500 stands for zero in the data rows.
Here is a table of points, one per row:
tensor([400, 471, 559, 353, 802, 126, 592, 425, 435, 540, 763, 471, 558, 425, 499, 584, 326, 433, 493, 358, 510, 811, 341, 546])
tensor([571, 309, 459, 663, 444, 469, 410, 653, 840, 548, 815, 601, 415, 540, 349, 405, 589, 701, 564, 588, 428, 498, 542, 786])
tensor([509, 512, 340, 853, 616, 263, 416, 417, 500, 497, 646, 362, 300, 410, 634, 354, 679, 546, 375, 493, 492, 556, 571, 239])
tensor([529, 446, 131, 615, 653, 144, 409, 778, 337, 426, 387, 588, 380, 574, 440, 591, 606, 632, 544, 486, 371, 334, 626, 711])
tensor([272, 668, 543, 482, 497, 415, 558, 359, 725, 312, 443, 325, 645, 350, 417, 570, 498, 713, 437, 527, 668, 613, 339, 466])
tensor([678, 539, 279, 312, 464, 769, 523, 275, 433, 284, 566, 407, 467, 127, 525, 337, 413, 434, 566, 557, 497, 498, 220, 710])
tensor([484, 714, 614, 616, 433, 849, 424, 887, 422, 252, 414, 518, 642, 401, 518, 404, 542, 423, 577, 379, 468, 621, 742, 523])
tensor([326, 566, 524, 384, 188, 491, 538, 519, 195, 294, 635, 448, 594, 505, 549, 540, 559, 494, 622, 665, 804, 720, 763, 665])
tensor([476, 531, 379, 411, 365, 582, 567, 573, 313, 411, 571, 285, 494, 494, 388, 533, 310, 569,  83, 419, 644, 515, 522, 512])
tensor([216, 553, 583, 565, 472, 590, 544, 630, 669, 536, 475, 712, 478, 246, 788, 710, 348,  98, 323, 527, 503, 590, 657, 809])
tensor([414, 678, 436, 394, 312, 756, 677, 382, 478, 573, 463, 464, 544, 414, 342, 535, 397, 594, 630, 602, 297, 255, 472, 593])
tensor([650, 434, 629, 659, 468, 467, 280, 401, 569, 615, 623, 569, 104, 521, 648, 501, 478, 458, 402, 417, 370, 503, 596, 745])
tensor([675, 688, 429, 408, 580, 459, 326, 543, 613, 794, 245, 507, 607, 582, 476, 688, 513, 418, 268, 334, 502, 635, 245, 680])
tensor([663, 488, 313, 220, 729, 592, 592, 562, 616, 396, 644, 446, 296, 706, 569, 738, 417, 365, 603, 558, 504, 475, 330, 529])
tensor([356, 498, 599, 472, 597, 663, 521, 394, 457, 374, 313, 420, 624, 666, 374, 410, 605, 124, 594, 540, 685, 470, 580, 525])
tensor([519, 338, 393, 658, 440, 722, 611, 472, 209, 636, 688, 472, 576, 222, 518, 666, 507, 999, 445, 315, 620, 768, 372, 368])
tensor([522, 626, 699, 586, 410, 352, 583, 415, 384, 664, 267, 544, 581, 337, 386, 556, 498, 678, 451, 379, 646, 300, 788, 709])
tensor([531, 323, 736, 666, 490, 504, 400, 266, 651, 520, 279, 454, 649, 297, 194, 282,  23, 466, 415, 319, 527, 562, 323, 599])
tensor([381, 761, 587, 731, 671, 455, 544, 311, 368, 399, 402, 423, 412, 549, 224, 510, 366, 478, 375, 306, 623, 339, 302, 548])
tensor([341, 435, 166, 230, 258, 476, 474, 386, 549, 490, 483, 529, 330, 505, 283, 739, 464, 494, 506, 228, 531, 661, 601, 416])
tensor([479, 580, 298, 508, 352, 392, 336, 139, 571, 527, 376, 613, 677, 643, 532, 423, 661, 485, 155, 528, 106, 543, 737, 262])
tensor([579, 386, 619, 418, 336, 432, 613, 663, 363, 603, 402, 581, 320, 477, 361, 562, 427, 583, 479, 284, 533, 487, 659,   0])
tensor([303, 321, 348, 464, 555, 503, 357, 324, 535, 442, 451, 190, 597, 333, 616, 398, 553, 529, 524, 288, 471, 294, 457, 437])
tensor([525, 513, 609, 879, 287, 595, 437, 528, 725, 569, 814, 343, 268, 776, 448, 693, 671, 387, 603, 769, 683, 423, 360, 337])
tensor([558, 506, 447, 641, 468, 493, 663, 482, 532, 684, 321, 286, 443, 203, 673, 409, 580, 301, 731, 698, 563, 539, 552, 376])
tensor([781, 191, 365, 390, 220, 398, 336, 721, 478, 490, 488, 551, 581, 378, 641, 440, 358, 532, 547, 655, 641, 359, 222, 443])
tensor([438, 638, 467, 229, 302, 269, 333, 371, 598, 481, 605, 752, 435, 466, 598, 345, 648, 518, 570, 493, 598, 349, 618, 443])
tensor([380, 449, 427, 393, 647, 567, 509, 442, 496, 523, 473, 480, 787, 331, 523, 550, 931, 561, 411, 776, 665, 585, 617, 651])
tensor([315, 594, 782, 413, 457, 277, 630, 470, 662, 617, 417, 294, 430, 676, 803, 621, 278, 605, 550, 705, 583, 524, 465, 435])
tensor([357, 170, 816, 500, 438, 516, 292, 758, 492, 615, 708, 672, 643, 618, 432, 626, 531, 503, 441, 512, 333, 310, 206, 593])
tensor([641, 408, 514, 452, 616, 715, 357, 526, 621, 392, 368, 524, 363, 616, 734, 561, 796, 606, 439, 318, 409, 538, 415, 405])
tensor([593, 414, 531, 636, 788, 732, 252, 451, 444, 356, 455, 734, 397, 463, 502, 534, 453, 714, 481, 629, 503, 230, 514, 257])
tensor([308, 329, 525, 412, 494, 445, 313, 663, 770, 597, 694, 472, 434, 516, 305, 454, 408, 456, 281, 512, 382, 275, 581, 449])
tensor([261, 679, 312, 461, 549, 816, 571, 571, 373, 747, 369, 847, 443, 729, 524, 527, 422, 311, 373, 303, 598, 369, 522, 594])
tensor([662, 591, 526, 527, 242, 534, 581, 541, 486, 568, 539, 424, 548, 281, 440, 290, 768, 267, 332, 330, 555, 458, 510, 670])
tensor([854, 220, 733, 452, 549, 510, 353, 525, 502, 359, 186, 477, 517, 586, 614, 567, 661, 574, 414, 415, 616, 551, 401, 647])
tensor([526, 389, 617, 610, 286, 573, 786, 432, 714, 267, 581, 270, 331, 689, 293, 515, 768, 554, 662, 515, 411, 538, 566, 462])
tensor([424, 412, 400, 697, 521, 780, 513, 708, 450, 558, 582, 458, 794, 647, 630, 265, 292, 220, 507, 746, 726, 648, 686, 437])
tensor([342, 468, 382, 606, 564, 624, 543, 728, 544, 249, 636, 570, 722, 539, 789, 400, 451, 559, 466, 370, 700, 722, 703, 516])
tensor([683, 662, 307, 618, 331, 200, 692, 831, 562, 497, 394, 303, 780, 584, 583, 324, 455, 598, 451, 317, 659, 311, 234, 498])
tensor([436, 411, 416, 733, 447, 390, 703, 378, 710, 547, 490, 764, 481, 399, 645, 396, 454, 518, 471, 318, 608, 375, 310, 466])
tensor([524, 546, 585, 476, 567, 518, 405, 561, 508, 563, 388, 764, 694, 403, 293, 502, 726, 403, 630, 655, 537, 444, 406, 262])
tensor([416, 451, 482, 509, 584, 422, 543, 625, 600, 467, 214, 695, 339, 501, 239, 691, 383, 421, 748, 414, 691, 304, 647, 497])
tensor([489, 717, 537, 739, 684, 459, 628, 441, 445, 806, 727, 563, 555, 439, 550, 543, 676, 535, 605, 495, 447, 495, 557, 446])
tensor([520, 815, 721, 482, 454, 546, 569, 430, 433, 471, 443, 542, 262, 841, 412, 468, 534, 678, 238, 846, 444, 601, 317, 690])
tensor([324, 580, 612, 364, 580, 510, 651, 785, 178, 563, 401, 484, 395, 449, 711, 263, 594, 540, 456, 605, 260, 631, 360, 423])
tensor([537, 620, 311, 694, 548, 554, 664, 494, 755, 623, 410, 589, 558, 502, 403, 585, 526, 645, 563, 700, 358, 851, 362, 384])
tensor([577, 146, 663, 509, 689, 544, 820, 432, 186, 578, 516, 278, 761, 572, 600, 695, 556, 411, 473, 371, 360, 338, 438, 425])
tensor([640, 614, 549, 352, 531, 406, 634, 607, 684, 402, 355, 365, 385, 242, 350, 518, 365, 378, 497, 592, 214, 543, 585, 376])
tensor([513, 585, 495, 450, 364, 502, 726, 485, 578, 522, 594, 590, 933, 681, 483, 630, 508, 656, 618, 640, 117, 282, 469, 674])
tensor([521, 372, 471, 229, 472, 737, 171, 337, 631, 802, 325, 157, 538, 601, 562, 537, 350, 610, 550, 348, 499, 529, 665, 333])
tensor([395, 496, 441, 678, 536, 523, 185, 470, 217, 612, 295, 282, 609, 588, 580, 560, 520, 386, 718, 288, 265, 637, 527, 557])
tensor([489, 509, 583, 449, 291, 311, 302, 375, 380, 402, 585, 568, 519, 572, 495, 628, 366, 352, 357, 727, 297, 470, 292, 355])
tensor([698, 740, 406, 324, 516, 592, 426, 422, 313, 367, 797, 387, 472, 432, 239, 538, 605, 494, 798, 327, 588, 539, 573, 608])
tensor([679, 540, 677, 174, 658, 376, 580, 538, 658, 346, 768, 447, 594, 631, 540, 416, 480, 579, 259, 310, 581, 239, 689, 448])
tensor([335, 424, 430, 411, 568, 504, 516, 412, 507, 570, 296, 543, 346, 583, 564, 227, 389, 745, 815, 428, 665, 684, 298, 702])
tensor([624, 450, 607, 376, 794, 466, 586, 444, 486, 534, 465, 665, 598, 528, 383, 358, 447, 438, 522, 550, 540, 960, 438, 343])
tensor([927, 569, 612, 469, 474, 282, 442, 501, 406, 665, 737, 624, 557, 711, 292, 527, 370, 424, 602, 616, 546, 668, 603, 493])
tensor([185, 248, 515, 517, 474, 335, 595, 517, 502, 418, 638, 360, 394, 687, 270, 242, 766, 485, 566, 535, 250, 516, 334, 497])
tensor([651, 213, 390, 432, 568, 459, 627, 583, 484, 653, 320, 458, 133, 443, 572, 408, 668, 484, 412, 617, 454, 469, 627, 578])
tensor([418, 507, 375, 522, 432, 441, 552, 473, 340, 251, 457, 543, 526, 188, 698, 848, 724, 322, 584, 564, 477, 460, 360, 437])
tensor([407, 762, 831, 406, 468, 569, 281, 414, 539, 441, 634, 725, 386, 352, 578, 458, 490, 619, 794, 312, 471, 505, 495, 311])
tensor([615, 389, 695, 545, 582, 573, 543, 416, 601, 780, 528, 635, 362, 465, 396, 493, 374, 587, 413, 752, 592, 230, 737, 631])
tensor([748, 506, 425, 615, 469, 447, 731, 148, 488, 366, 390, 909, 356, 690, 607, 414, 303, 380, 531, 531, 565, 393, 560, 529])
tensor([352, 686, 344, 346, 772, 547, 412, 521, 383, 661, 548, 396, 393, 342, 349, 389, 371, 616, 347, 737, 651, 423, 456, 392])
tensor([375, 370, 396, 688, 313, 684, 347, 722, 314, 160, 596, 514, 501, 674, 665, 477, 316, 328, 335, 562, 412, 742, 876, 560])
tensor([691, 654, 546, 446, 662, 296, 203, 495, 533, 253, 481, 284, 504, 487, 672, 574, 333, 565, 714, 619, 344, 304, 587, 603])
tensor([395, 583, 462, 480, 616, 488, 699, 455, 459, 474, 620, 480, 641, 573, 690, 464, 555, 350, 689, 378, 338, 587, 476, 421])
These points spread out most along one direction. Take the direction at right angles to it along which they spread out most. Go by this last direction. Where along it does each point below lie, from 0 to 99? 50 is the average, and the first point above lies past it. One standard deviation of the points above along it is 16.
tensor([315, 594, 782, 413, 457, 277, 630, 470, 662, 617, 417, 294, 430, 676, 803, 621, 278, 605, 550, 705, 583, 524, 465, 435]) ~ 48
tensor([679, 540, 677, 174, 658, 376, 580, 538, 658, 346, 768, 447, 594, 631, 540, 416, 480, 579, 259, 310, 581, 239, 689, 448]) ~ 46
tensor([615, 389, 695, 545, 582, 573, 543, 416, 601, 780, 528, 635, 362, 465, 396, 493, 374, 587, 413, 752, 592, 230, 737, 631]) ~ 34
tensor([400, 471, 559, 353, 802, 126, 592, 425, 435, 540, 763, 471, 558, 425, 499, 584, 326, 433, 493, 358, 510, 811, 341, 546]) ~ 71
tensor([683, 662, 307, 618, 331, 200, 692, 831, 562, 497, 394, 303, 780, 584, 583, 324, 455, 598, 451, 317, 659, 311, 234, 498]) ~ 66
tensor([531, 323, 736, 666, 490, 504, 400, 266, 651, 520, 279, 454, 649, 297, 194, 282,  23, 466, 415, 319, 527, 562, 323, 599]) ~ 83
tensor([308, 329, 525, 412, 494, 445, 313, 663, 770, 597, 694, 472, 434, 516, 305, 454, 408, 456, 281, 512, 382, 275, 581, 449]) ~ 32
tensor([436, 411, 416, 733, 447, 390, 703, 378, 710, 547, 490, 764, 481, 399, 645, 396, 454, 518, 471, 318, 608, 375, 310, 466]) ~ 58
tensor([537, 620, 311, 694, 548, 554, 664, 494, 755, 623, 410, 589, 558, 502, 403, 585, 526, 645, 563, 700, 358, 851, 362, 384]) ~ 53
tensor([479, 580, 298, 508, 352, 392, 336, 139, 571, 527, 376, 613, 677, 643, 532, 423, 661, 485, 155, 528, 106, 543, 737, 262]) ~ 43
tensor([509, 512, 340, 853, 616, 263, 416, 417, 500, 497, 646, 362, 300, 410, 634, 354, 679, 546, 375, 493, 492, 556, 571, 239]) ~ 46
tensor([513, 585, 495, 450, 364, 502, 726, 485, 578, 522, 594, 590, 933, 681, 483, 630, 508, 656, 618, 640, 117, 282, 469, 674]) ~ 38
